In the data rows, 50 means zero.
All groups share one centre, and each spreads out both ways along 2 directions of its own. The first row asked about is in group 0, and each new group gets the next number.
The rows in order, each followed by its group:
[54 53 51 52 19 44 84 47] 0
[46 43 43 61 27 54 62 50] 0
[52 48 54 49 70 29 15 64] 0
[19 67 12 43 54 67 83 41] 1
[60 52 52 45 52 49 48 40] 0
[47 43 50 42 47 58 62 53] 0
[61 63 17 70 15 13 22 63] 0
[46 40 63 41 52 63 67 41] 0
[26 65 49 44 54 35 93 49] 1
[64 50 58 49 49 60 68 38] 0
[25 49 52 16 56 35 78 42] 1
[72 70 24 48 46 18  0 60] 0
[43 39 78 48 50 84 99 12] 0
[54 52 57 47 58 54 46 54] 0
[98 37 67 69 48 59  0 55] 1
[37 43 51 52 49 57 53 55] 0
[46 56 44 52 96 11  0 96] 0
[37 53 35 48 51 57 63 48] 1
[55 40 61 43 51 59 68 39] 0
[52 92 25 65 62  0  0 90] 0
[56 59 44 42 56 43 18 67] 0
[57 38 60 55 62 46 38 46] 0
[60 54 43 74 56 69  8 60] 1
[75 41 45 78 31 65  0 54] 1
[44 18 77 30 60 99 99 28] 0
[ 0 44 55 10 48  6 99 39] 1
[76 80 17 61 55  0  0 78] 0
[52 47 55 48 53 41 53 48] 0
[ 5 55 54 18 62 31 99 37] 1
[39 41 57 54 38 76 99 26] 0
[49 32 64 41 41 82 99 37] 0
[31 21 77 35 43 99 99 12] 0
[31 22 91 48 85 80 69 43] 0
[58 44 58 43 38 61 92 37] 0
[44 30 91 35 82 99 99 31] 0
[46 63 47 63 28 42 55 55] 0
[62 70 25 62 35 22 11 71] 0
[40 32 74 52 64 77 83 35] 0
[95 48 44 99 33 65  0 74] 1
[65 60 46 54 46 57 33 49] 1
[58 72 21 59 32  0  0 81] 0
[51 58 46 46 48 32 26 55] 0
[63 43 47 49 26 71 93 34] 0
[47 40 52 50 44 57 63 46] 0
[64 61 48 48 57 39 29 58] 1
[34 65 23 54 49 64 32 55] 1
[57 54 46 57 74 44 14 57] 0
